In the rows, zero is written as 128.
The same turns and mirrors carry the whole set onto itself and the rows of a family onto each other. Which other rows belong to the same family as each row named below? List them in the order they appear above.
These 30 rows form 5 families of 6 rows each.
j_243: [137 111 132 130 142  76 107 101 129]
j_346: [118 154 134 113 165 154 144 133 113]
j_221: [116 153 159  94 137 145 124 151  96]
j_984: [135  95 173 134 108 133 100 110 136]
j_632: [ 86 145 116 112 109 148 137 129  90]
j_460: [125 152  98  99 135 140 134 152 107]
j_182: [132 119 166 159 129 112 107 100 149]
j_58: [ 97 123 144 109 115 170 130 138  94]
j_455: [117 137 107  98 106 153 126 153  97]
j_164: [146 123 139 138 120  90 105 120 162]
j_73: [119  99 157 158 106 111 101 107 141]
j_527: [129 108 135 147 105 111  78  99 128]
j_891: [113 146 116 113 141 142 161 150 115]
j_713: [110 150 118 101 152 117 127 162 103]
j_333: [ 96 128 129  95 116 131 118 163  88]
j_403: [125  90 148 125 104  94  97 101 114]
j_18: [ 91 120  94 117 137 133 134 151 105]
j_4: [145 118 171 123 129 105 106  86 122]
j_6: [149 123 166 134 105 111 103 115 157]
j_793: [121 107 139 163 129  94 105 109 149]
j_533: [ 99 165 131 110 129 154 143 120  97]
j_133: [ 92 157 104 116 135 133 144 132 101]
j_267: [112 141 140 107 122 162 157 146 106]
j_395: [150 120 148 142 156 110 113 109 156]
j_151: [134 105 145 137  92  99  97 123 151]
j_3: [144 126 154 146 123 120  84  91 134]
j_485: [137 122 127 152 130  98  86  98 138]
j_535: [100 128 115 109 114 144 154 155 104]
j_479: [132 156 127  96 123 162 133 142 103]
j_340: [122  83 119 142 118  98 101 125 144]

The rest of the family of j_395: j_346, j_984, j_58, j_18, j_340
The rest of the family of j_527: j_460, j_455, j_3, j_485, j_479
The rest of the family of j_151: j_632, j_164, j_6, j_533, j_133
The rest of the family of j_73: j_182, j_891, j_793, j_267, j_535

